One turn moves every row onto another: examples first, then more rows asked:
q_681: 0.2	-5.1	27.1	-3.8	-23.5	28.0	-3.5	-11.3	13.9	-0.8	-10.7	10.0	-12.0	-12.3	-21.1	-18.6	-13.3
q_85: -16.1	-10.2	24.2	-3.5	-1.3	6.5	-19.2	-1.2	12.2	6.4	-16.9	-4.8	16.5	-26.7	-7.1	-15.7	-16.4
q_916: 10.3	-1.0	40.4	2.5	1.0	10.6	14.5	0.9	10.2	0.4	-15.9	-1.5	-8.4	-24.9	2.8	-20.7	4.9
q_972: -7.7	-25.7	32.5	-16.6	-7.6	-2.3	4.9	-1.6	-2.0	11.2	6.2	8.0	4.7	-21.7	-12.5	4.9	2.3
q_243: 0.0	-3.6	21.2	2.4	-2.8	8.9	12.0	3.7	2.0	6.8	-1.5	29.1	20.9	1.5	0.4	-21.1	7.7
q_528: 4.4	-2.1	28.5	16.8	-16.0	16.6	10.1	-8.5	15.0	21.1	-12.2	8.5	9.2	-26.4	-0.3	-18.5	12.9
q_436: -9.6	-7.1	23.9	3.2	-6.3	-5.3	-9.5	4.2	0.0	-5.3	8.8	11.1	9.3	1.8	5.3	-1.6	7.3
q_23: -18.1	-17.3	26.4	6.9	-15.6	5.2	-1.3	6.8	-15.1	-7.2	0.5	23.7	-1.6	-11.2	8.3	-9.8	12.3
q_370: -6.9	-10.4	28.7	-9.7	-4.7	1.4	21.7	21.0	-7.1	7.6	-2.6	11.5	3.3	-8.3	0.5	-8.1	1.4
q_90: -11.8	-14.9	15.9	-0.8	-4.2	0.3	-4.8	10.1	6.6	6.3	-36.5	3.6	-3.3	-23.1	-6.2	-23.7	-9.5
q_236: 1.3	-14.6	17.3	2.6	-15.3	28.3	-0.1	21.9	18.4	11.9	-4.8	5.3	4.1	-30.1	-10.1	-9.7	-11.7
q_918: 8.2	-23.7	16.4	15.5	-8.1	5.7	3.0	-10.8	-7.6	-2.6	1.1	33.8	3.8	-8.8	-9.6	-21.1	1.6
q_520: 10.3	-16.0	31.6	0.3	-7.2	14.3	13.0	-17.1	5.2	3.6	-17.5	-8.6	7.2	-20.7	-2.6	0.4	-10.3
q_810: 7.3	-3.2	8.9	-13.5	-18.6	28.0	0.5	-9.3	6.0	-1.6	-14.4	17.1	-2.7	-22.9	-5.1	-25.6	-13.1
q_74: 11.8	-2.4	28.0	3.7	-14.5	18.1	5.4	-11.5	-3.1	-9.9	1.0	-1.1	17.3	-40.6	-5.7	-11.2	0.0
q_371: 13.9	-12.8	10.0	-13.0	-15.7	25.8	-1.2	14.3	16.0	-1.7	-17.9	12.6	11.9	-23.4	-3.7	-18.0	-7.3
q_34: -3.5	-9.2	28.0	-0.7	-7.3	26.8	-0.9	5.3	22.6	4.4	-1.5	7.8	-9.8	-28.5	-28.6	-13.6	-7.0
q_426: -21.1	-23.4	22.6	-3.6	-10.1	1.6	2.0	-8.0	3.6	-9.5	3.3	20.4	17.3	-7.1	-5.2	-6.2	16.4
q_629: -17.1	-12.9	10.7	11.2	-15.2	11.3	-7.2	-9.2	3.8	-0.4	-26.3	11.6	15.1	-23.5	-27.7	-20.9	-6.8
q_455: -17.0	5.8	20.7	3.3	-17.7	8.5	-12.3	6.6	4.3	0.7	-23.9	11.3	9.7	-24.0	-8.4	-35.1	1.2
q_648: 3.8	-23.1	37.0	1.1	-18.2	1.3	-12.0	-8.0	-8.2	-7.1	15.6	17.3	1.1	-19.9	-11.2	-11.4	2.4
q_657: -10.4	-20.0	13.8	0.6	6.6	-2.5	-2.5	-2.9	-3.2	2.6	-6.5	26.6	0.6	-10.3	-1.0	1.3	15.0
q_221: -12.5	-11.4	22.8	9.5	-7.4	8.2	-12.2	6.3	-2.6	-17.4	-14.5	-1.4	4.5	-30.1	-20.4	-22.2	-18.0
q_145: 17.2	-17.1	22.8	18.3	-21.0	13.4	13.9	-0.6	3.6	-6.6	-18.9	8.1	7.2	-30.1	-16.7	-14.2	12.1
q_71: -15.9	-20.9	10.5	5.8	-3.2	-6.6	11.7	0.3	-7.1	-10.7	8.8	12.7	-2.3	-11.2	-2.1	-6.4	1.2

q_681 turns into -> q_34
q_918 turns into -> q_648
Now find these:
q_145 turns into -> q_74
q_90 turns into -> q_455
q_71 turns into -> q_436

One turn moves every row onto another: examples first, then more rows asked:
q_689: 1.8	-10.3	-18.7	16.7	1.4	1.6	-12.0	5.5	25.2	0.2	19.9	-20.6	-23.5	-6.7
q_151: 21.8	0.0	-15.0	8.6	6.0	23.9	2.9	2.1	28.3	-8.3	20.8	-14.3	-14.1	4.8
q_795: 5.7	-2.7	-21.9	4.2	5.8	-2.8	-9.9	0.7	21.8	3.7	5.5	-12.7	-21.1	-17.6
q_870: -10.9	15.3	-4.4	15.3	16.6	15.5	-12.1	-15.3	30.4	-15.2	27.5	-5.4	-4.5	5.8
q_792: -11.3	-2.9	-21.4	5.9	-2.4	30.3	3.9	9.4	22.4	-5.6	-6.6	5.4	-21.4	-11.6
q_195: -6.5	-2.5	-18.1	-2.8	7.0	20.3	7.1	12.0	17.2	-16.6	-3.6	4.0	-12.3	-14.9
q_143: -24.4	22.2	-2.0	5.1	-6.1	21.3	-7.7	-0.8	17.5	-2.2	-5.5	4.9	-11.2	-11.1
q_756: 5.6	-6.7	-17.5	5.9	3.8	-0.4	-12.3	11.8	14.6	-8.3	14.1	-20.6	-13.8	-14.4
q_53: -11.6	16.3	-17.2	11.7	9.4	8.8	-14.5	-9.3	40.4	1.0	22.6	-1.0	-0.6	14.6
q_942: 14.3	3.9	-2.8	8.6	-4.8	18.3	-3.8	23.9	22.7	2.0	-4.9	0.1	-18.6	-1.2
q_367: -4.2	-3.4	-22.2	14.2	17.9	27.2	-15.6	9.4	29.8	-14.8	2.6	14.1	-14.3	0.1
q_707: -15.6	11.7	10.7	1.6	-16.0	19.9	-7.7	0.2	17.7	6.6	2.9	-15.7	-8.0	-0.7
q_51: -8.5	13.2	-5.7	15.6	-5.8	1.1	-10.9	-0.6	36.7	11.8	22.4	-13.7	-3.8	11.5
q_693: -16.0	22.1	-0.9	11.5	10.9	30.1	-12.2	-2.8	26.7	-15.4	6.5	12.7	-3.8	5.4
q_590: -24.3	15.3	-3.2	-4.4	-1.7	28.2	-13.0	-8.2	18.9	-2.6	-5.3	1.5	-3.9	-4.3
q_168: -15.5	20.8	-18.4	7.3	3.4	28.4	-10.0	-5.6	36.4	-0.6	8.7	9.3	3.0	11.6
q_568: 6.9	-7.1	-19.1	17.8	15.0	20.4	-6.6	3.2	33.8	-14.7	25.6	-7.0	-17.2	9.0
q_979: -20.2	17.8	-12.1	8.6	-11.2	24.9	-10.8	1.5	29.0	11.3	-3.3	4.5	2.4	-1.2
q_123: 11.5	-3.0	-15.7	15.3	20.0	17.0	-24.5	8.2	27.1	-6.9	2.0	6.9	-5.4	-6.4
q_725: 3.6	-4.2	-13.7	8.6	21.0	18.0	-13.0	16.7	22.7	-21.9	5.3	8.0	-4.7	-3.5
q_963: -13.4	18.5	-2.3	0.3	13.2	26.8	-21.2	-6.8	27.0	-12.5	8.3	6.4	-3.0	14.1
q_667: -12.8	20.4	4.1	9.2	-18.1	12.9	-4.2	1.3	16.2	3.9	10.2	-18.1	-16.0	-5.3
q_406: -1.0	-5.0	-17.7	3.2	9.7	24.8	13.5	-3.2	27.2	-6.5	-1.2	3.8	-12.0	-15.3
q_80: -12.2	7.7	8.9	6.9	-1.8	-0.9	-19.0	-4.7	23.6	4.8	17.1	-20.7	-9.5	3.9
q_241: -17.3	12.6	-5.8	11.3	-17.6	10.3	-3.5	0.3	29.8	17.6	7.8	-11.9	-2.7	-1.6
q_560: 11.4	-7.2	-14.3	8.7	13.7	16.8	-0.6	7.7	23.7	-21.0	24.0	-13.8	-7.2	0.3
q_945: -6.2	15.8	2.1	17.9	-0.6	1.5	-21.0	-4.4	22.7	-1.2	25.9	-20.8	-10.5	1.4
q_131: 6.9	1.3	-9.1	1.5	-8.4	15.8	-1.9	26.0	12.2	-8.0	0.9	-10.2	-17.0	-7.4
q_127: -10.5	11.6	0.2	2.7	13.1	10.2	-12.0	-14.7	31.2	-9.3	25.4	-11.5	-7.6	15.0
q_737: 0.5	-3.5	-10.8	13.0	-15.0	17.0	-6.2	21.3	18.9	4.4	1.0	-12.0	-25.5	-6.8

q_870 turns into -> q_945
q_367 turns into -> q_568
q_151 turns into -> q_795
Now find these:
q_241 turns into -> q_979
q_756 turns into -> q_131
q_80 turns into -> q_707

One turn moves every row onto another: examples first, then more rows asked:
q_859: 8.7	9.7	19.2	-2.7	-10.6	-3.4	17.7	1.7	7.9	18.7	-21.4	-10.2	22.6	-3.5	-10.5	15.1	5.7	-13.0	2.5	-3.5	17.3	-7.5
q_726: 24.5	6.1	18.3	-24.2	-20.0	3.0	-14.4	2.6	6.0	4.7	-4.6	-13.8	30.5	-15.0	-2.6	-1.6	5.4	6.4	-2.1	-19.1	3.7	27.1
q_413: 15.3	10.5	13.0	2.1	-9.4	1.8	13.4	-3.9	1.8	17.7	-10.5	-5.6	21.3	-7.9	-1.8	14.0	8.9	-17.3	-2.0	-7.8	20.9	-7.7
q_815: 19.7	16.3	21.9	-22.9	-21.2	1.4	-2.4	7.7	11.1	6.5	-13.1	-3.0	27.3	-17.4	-5.5	-3.8	13.1	2.8	-0.6	-26.6	-3.7	28.4
q_980: 0.4	-2.4	6.1	-18.4	-8.9	-8.6	-0.9	-6.0	15.8	-22.7	4.2	14.9	14.1	-12.7	5.1	10.0	6.3	6.0	-18.4	-4.7	7.7	-3.0
q_310: 17.1	-13.2	24.5	-20.3	-27.2	14.9	-7.8	11.5	13.7	-13.8	3.8	4.0	5.5	-8.6	-4.3	16.9	3.2	13.3	-8.6	-8.4	-13.7	-0.9
q_868: 24.3	-4.9	14.4	-26.2	-14.7	-19.8	15.4	2.6	4.9	-6.1	-20.2	-20.3	17.7	-12.6	2.5	7.6	23.4	4.1	0.1	-6.7	-4.7	-3.1
q_991: 13.0	-12.4	20.0	-28.2	-32.1	14.2	-9.8	6.5	19.2	-10.8	-3.7	-2.0	11.0	-5.7	4.0	13.7	6.3	15.4	-15.8	-10.5	-11.0	0.4
q_864: 7.1	6.0	16.6	-12.2	5.9	-1.3	-2.0	26.0	15.7	2.5	-14.1	-13.1	15.2	-8.8	-8.8	30.4	3.9	-6.4	-25.5	-15.1	-6.2	8.7
q_807: -0.9	-4.7	7.6	-2.2	-25.1	18.5	-1.2	11.3	-6.9	-10.3	-3.5	-3.4	10.7	-15.2	15.6	3.8	3.2	4.1	12.6	-3.2	1.3	4.3
q_142: 3.6	3.3	4.9	-14.4	-19.0	-8.2	0.9	-10.1	8.4	-23.3	-1.3	11.3	26.2	-10.0	-5.9	13.6	16.7	9.6	-17.7	-11.8	18.4	-1.4
q_762: 5.9	-3.3	18.5	-19.2	-21.9	-7.9	8.2	-5.9	-15.3	-7.2	0.4	-12.4	-0.2	-12.0	-17.0	6.1	-10.9	0.1	3.1	-7.1	-6.4	5.0
q_41: 18.9	-0.8	15.1	-1.4	-15.3	2.6	20.2	8.8	5.1	6.6	-10.2	-7.9	16.6	-1.3	-8.7	17.3	11.7	-10.8	3.7	-13.0	29.9	-12.4
q_953: 13.8	6.2	20.0	4.2	-12.7	10.7	13.9	6.6	4.3	13.8	-9.1	-6.9	21.9	-3.5	-3.7	9.7	12.5	-17.3	5.4	-9.8	21.2	-5.7
q_229: 9.4	-0.5	12.0	-14.6	-15.4	-11.5	3.5	-9.6	11.3	-23.8	-1.4	12.2	24.6	-9.8	8.5	10.3	16.0	5.6	-13.2	-8.1	15.4	-5.5
q_223: 5.0	-1.2	3.4	-27.3	-22.5	-7.9	12.6	1.6	-17.9	-10.8	-0.4	-4.0	3.8	-2.9	-20.4	2.7	-8.8	-6.4	-3.5	-14.1	0.2	2.8
q_478: 24.1	-3.3	14.6	-28.7	-15.8	-9.0	24.2	2.3	9.2	-10.9	-18.7	-22.8	14.9	-14.7	6.4	10.8	17.8	6.6	-4.1	-15.1	-7.5	3.8
q_671: -3.7	-4.6	-5.3	-16.3	-7.2	16.2	23.5	20.6	5.3	3.3	-13.7	3.1	4.1	4.6	2.0	10.7	-0.5	1.1	-9.0	-19.4	12.6	-4.4
q_437: 2.5	-5.0	8.5	-3.6	-23.5	23.1	-11.5	11.8	-5.9	-4.6	0.7	-3.2	12.8	-15.7	7.6	1.9	14.3	2.1	6.5	-0.4	4.6	5.2
q_920: 7.6	17.0	8.3	-16.2	-22.8	11.4	15.5	19.6	19.6	2.0	-30.5	10.6	17.1	-11.2	-11.3	21.3	19.2	6.2	-16.6	-14.2	4.1	8.1
q_19: 14.1	-2.9	6.7	-31.1	-30.4	-7.5	3.8	9.8	-17.8	-4.4	-3.1	-11.7	4.7	-7.3	-22.0	12.0	-11.1	0.6	-1.0	-17.7	-0.6	3.4
q_849: 23.9	-1.4	3.1	-28.0	-9.3	-7.6	0.0	14.8	-12.7	14.5	-22.9	-10.0	13.8	-11.8	14.3	15.5	-5.1	-6.9	-1.7	-10.6	-6.1	4.5
q_136: 14.0	-4.5	21.4	-10.7	1.5	-14.2	-1.1	23.2	8.1	-6.6	-13.4	-14.5	17.3	-0.4	-14.0	30.5	3.3	3.1	-21.8	-26.5	-2.7	5.5
q_877: 17.6	11.7	19.6	-23.0	-11.9	-0.5	1.1	-0.2	12.8	3.6	-7.2	-8.2	21.0	-21.5	-1.9	-8.0	15.0	-5.2	5.4	-14.9	-2.6	28.1
q_405: 13.3	-1.4	19.4	-13.0	-2.5	-0.9	-0.4	24.7	9.0	-9.5	-7.2	-14.9	13.4	-2.3	-15.5	30.6	2.2	-3.0	-29.9	-20.7	-5.8	4.1
q_254: -5.0	7.8	18.5	-1.0	-14.5	-5.1	-8.4	15.8	1.4	15.1	-12.5	18.6	7.7	-10.1	2.6	10.5	-9.4	14.5	-2.5	-27.2	-2.1	4.0
q_194: -2.1	6.3	19.0	-4.7	-30.0	-1.7	-11.8	19.5	-2.2	11.6	-15.1	12.1	14.1	-15.4	6.4	16.1	3.3	21.1	3.2	-23.8	9.0	-1.3
q_69: 2.1	0.5	8.8	-9.5	-14.0	-2.6	-0.6	-0.5	11.8	-27.6	-1.7	14.4	27.1	-7.3	0.0	14.8	8.3	12.6	-10.8	-9.5	22.6	8.2
q_26: 14.5	-1.3	-0.2	-27.1	-18.4	-2.7	1.1	15.8	-8.1	14.7	-27.7	-15.1	16.3	-3.1	10.9	9.0	-7.0	-10.6	2.6	-6.4	-3.8	4.6
q_575: 19.3	-0.3	13.3	-14.2	5.9	-8.2	7.3	21.0	6.2	-4.8	-14.2	-17.2	15.9	-3.9	-8.0	28.8	-0.7	2.4	-27.0	-25.6	8.1	11.1
q_782: -4.7	6.2	17.7	-5.4	-19.6	-6.6	-13.2	20.1	-5.8	14.6	-14.7	10.2	10.8	-12.3	9.7	15.2	-5.4	15.6	-7.7	-24.1	-3.4	-3.8
q_741: -0.9	-3.5	7.8	-19.9	-17.4	-8.4	1.9	0.4	-17.4	-7.5	3.7	-12.8	5.3	-3.1	-23.6	4.6	-5.2	-5.1	-1.6	-10.4	-4.2	3.8
q_297: 6.0	11.1	11.2	-11.6	-24.2	9.9	14.3	21.2	26.6	-9.8	-32.0	3.1	23.2	-6.9	-5.9	23.3	15.5	3.6	-11.7	-10.5	1.8	8.2
q_513: 30.8	10.7	25.1	-17.1	-22.0	5.0	-5.4	0.6	10.2	5.8	-5.4	-3.4	25.6	-19.0	-6.0	2.1	8.2	1.3	-0.5	-26.4	0.3	26.3
q_188: -2.0	-3.0	-6.8	-16.6	-2.6	7.2	23.1	25.0	6.8	-5.1	-14.5	11.6	9.1	4.0	-7.8	7.6	2.4	0.7	-4.5	-17.2	12.3	-0.6
q_604: -9.9	7.7	19.0	-3.9	-21.4	3.5	-5.4	10.6	6.0	15.9	-11.4	13.5	4.6	-12.6	-2.6	11.6	-7.4	20.5	-12.3	-19.8	2.6	-4.6

q_782 turns into -> q_815
q_188 turns into -> q_310
Now find these:
q_762 turns into -> q_575
q_478 turns into -> q_671
q_254 turns into -> q_513
q_194 turns into -> q_877

